In the data rows, 128 means zero.
Some points, one per row:
[103 148 112 124 160 164  91 181 152 123 119 136 192 161 136 126 119 103
 117  99 117 104 169  93 135 103  96  79 143 103 153]
[156 112 174 123  84 113 161  72 124 146 132 137 111  86  94 129 139 122
 112 144 168 115 108 180 132 135 143 147 116 142 120]
[240 111 249 108  84 109 109  82 148 223 115 173 206  73  46 140 160 102
  84  90 158  36 128 234 184 125  94 144 150 116 156]
[202  99 212 114  52 102 159  42 116 176 129 137 122  58  68 141 147 130
 115 135 185  79  94 221 175 146 147 164 113 165 108]
[154 125 153 116 127 121 127 110 140 153 126 131 152 135 117 117 140 125
 114 118 137  98 135 123 138 134 118 130 132 122 149]
[ 30 152   0 130 228 183  81 249 158  35 139 110 124 219 220 116  84 133
 159 120  58 181 161   0  57 109 129  75 155 109 133]
[ 75 148  61 147 156 138 138 161 108  75 125 111  91 155 175 127 115 146
 145 145 109 176 127  79  95 140 117 112 123 134 114]
[177 120 184 114  83  94 122  79 137 160 128 145 162  74  88 141 149 124
 112 116 159 103 107 195 154 142 120 159 130 140 129]
[178 113 206 110  70 103 138  88 123 174 138 134 135  99  89 114 149 117
 111 115 162 119 128 180 167 149 120 143 130 136 123]
[101 133  87 135 144 148 130 157 125 110 132 148 111 148 144 135 117 137
 126 130 105 150 127  98 116 118 140 121 131 119 120]
[143 125 175 127 119 131 128 105 127 144 133 136 132 112 107 127 139 138
 106 133 129 100 131 146 142 136 120 126 123 122 136]
[107 136 107 125 166 145  91 189 139 104 123 136 173 173 168 121 105 105
 126 109  86 115 165  65 109 101 108  80 163 106 127]
[102 107 108 136 105 120 167  94 112  99 137 114  78 126 137 122 129 161
 156 160 148 152  93 152 101 137 161 149 107 142 116]
[118 129 105 131 139 135 117 148 124 109 120 136 143 132 155 120 133 123
 135 117 110 132 150  97 128 111 118 103 124 122 139]
[ 73 147  69 128 212 173  65 241 164 108 117 132 199 200 190 137 117 114
 116 100  63 138 201  19 127  91  71  52 175 101 161]
[ 48 193   0 138 255 212  15 255 176  64 109 139 241 255 221 140  83 113
 137  83  16 154 242   0  92 110  63  33 189  79 194]
[189 125 196 107 109 112 130  79 148 164 112 152 165  91  87 136 148 102
 110 123 150  77 134 191 156 141 116 146 158 133 135]
[ 70 136  77 128 157 127 150 142 119  74 135 106  78 146 156 124 119 149
 170 147 123 180 115  86 101 135 144 124 119 128 105]
[113 119 118 137  95 113 158  85  99 120 134 105  70 119 127 134 137 134
 141 145 168 144  77 157 118 134 154 174  94 137 105]
[ 14 169   0 137 255 206  46 255 134  18 115 105 165 255 234 135  82 118
 166 117   9 176 216   0  61  86  79  12 165  86 138]
[143 122 158 116 118 128 138 123 119 145 137 137 154 117 109 124 117 120
 123 138 133 105 128 133 143 136 124 129 127 125 128]
[108 128 129 127 137 133 132 124 155 129 121 128 147 134 132 135 125 122
 112  95 135 124 143 126 126 122 119 117 139 102 141]
[ 87 134  69 148 151 140 124 162 120 100 136 115 119 171 168 117 102 137
 149 147 105 144 140  91  99 123 142 114 129 131 125]
Then 12 other points, each followed by its number:
[148 130 117 117 119 115 129 128 127 132 139 110 137 113 116 137 127 119
 135 133 144 117 127 132 137 121 134 123 125 130 130] 0
[ 78 155  85 128 154 141 117 164 138 103 129 118 121 165 164 126 115 146
 144 129  99 133 145  82  83 114 124 102 127 129 137] 1
[111 104 126 146  70  99 200  48  87  85 141  95   8  59 110 133 130 188
 162 172 177 173  63 162 102 143 187 168  85 153  73] 2
[119 111 127 129 108 113 168  85 109 115 130 117  67 102 128 127 127 155
 147 158 155 163  97 166 121 143 160 164 103 142 106] 3
[139 103 138 133  95 112 174  48 113 136 141 123  64  72  97 116 140 132
 135 147 180 134  66 172 135 139 172 169 111 162 105] 4
[151 119 165 122  78  97 179  51  99 151 127 125  87  62 103 132 147 138
 131 142 177 117  89 180 140 125 149 161 108 150  97] 5
[ 26 161   0 155 225 182 100 244 121  39 135 108 117 228 204 125  92 146
 167 138  51 205 162   0  57 110 135  76 137 107 114] 6
[147 136 153 128 138 115 112 126 119 161 118 126 164 126 115 132 121 126
 113 104 121 101 146 136 135 126 118 119 129 132 132] 7
[254 116 255 108  36  84 143   2 130 255 137 165 173  34  31 122 170  87
  67 116 199  44 104 255 204 139 117 173 123 148 139] 8
[255  91 255  97  56  76 131  29 140 255 112 170 189  39  40 133 178  88
  76  87 183  39 106 255 224 136 102 182 122 130 152] 9
[ 82 154  73 143 190 173 102 206 150 106 114 132 157 196 162 139 123 129
 132 127  87 144 170  53 111 109 103  75 154 102 143] 10
[ 64 171  32 113 255 196  31 255 178  91 114 148 243 252 199 138  82 108
 122  73  23 135 223   0 114  94  52  14 198  62 178] 11
Which of these numbered points is nearest to each point below, looking only along the 2 directions in which the first points spread most? Its number follows each.
[162 138 155 137 146 126  91 149 160 165 127 140 181 137 113 140 128 118
 103 108 110  83 156 135 144 125 112 107 147 126 156] > 7
[ 88 162  58 129 195 169  82 222 139  99 115 141 174 204 171 120 104 102
 132 108  68 136 182  24 116 114 108  85 155  99 166] > 10
[112 130 117 120 136 117 112 143 119 123 122 125 119 129 127 128 122 124
 133 140 129 122 142 124 124 134 132 134 138 124 124] > 0
[255 105 255 106  36  93 132  43 156 245 118 158 190  46  29 127 176 101
  70  97 185  34 110 255 220 143  98 168 145 146 155] > 9
[141 119 157 123 109 119 142 104 123 137 133 133 113 124 118 127 129 134
 130 125 144 119 112 143 132 131 133 153 128 133 116] > 0
[ 96 143  86 126 189 142  89 191 147 106 122 138 179 167 163 122 112 128
 129 108  86 119 171  72 110 106  94  92 138 103 153] > 10
[127 119 113 135 134 125 128 147 142 129 118 138 161 149 133 126 130 128
 136 116 118 111 137 113 140 120 111 110 122 110 134] > 7
[ 16 156   0 150 219 186  97 238 122  34 116  94  97 224 232 125  74 146
 171 141  60 198 161   0  62 121 137  81 147 102 122] > 6
[ 65 156  30 125 225 176  56 255 165  80 122 143 210 234 176 126 104 105
 123  96  42 127 209  18 125 109  80  48 175  94 166] > 11
[150 114 154 123  80  97 200  51 105 121 139 114  38  68  97 125 163 155
 137 157 170 149  58 174 112 145 186 176  92 149 100] > 4
[138 112 143 121  97 108 175  69 115 131 127 117  95 108 108 135 143 143
 130 147 166 144 100 163 134 128 164 156 109 142 104] > 4
[113 150 108 122 145 151 118 161 120 120 119 125 147 141 151 124 111 113
 130 112 103 132 141 112 124 144 116 122 133 109 136] > 1
[ 58 182  36 129 225 185  54 255 156  87 121 136 198 245 192 130  85 117
 150  87  46 149 212   3 109  94  72  59 187  80 167] > 11
[  0 186   0 140 252 172  80 255 127  16 125 104 127 219 239 102  95 163
 177 135  33 201 157   0  53 109 113  60 141 105 142] > 6
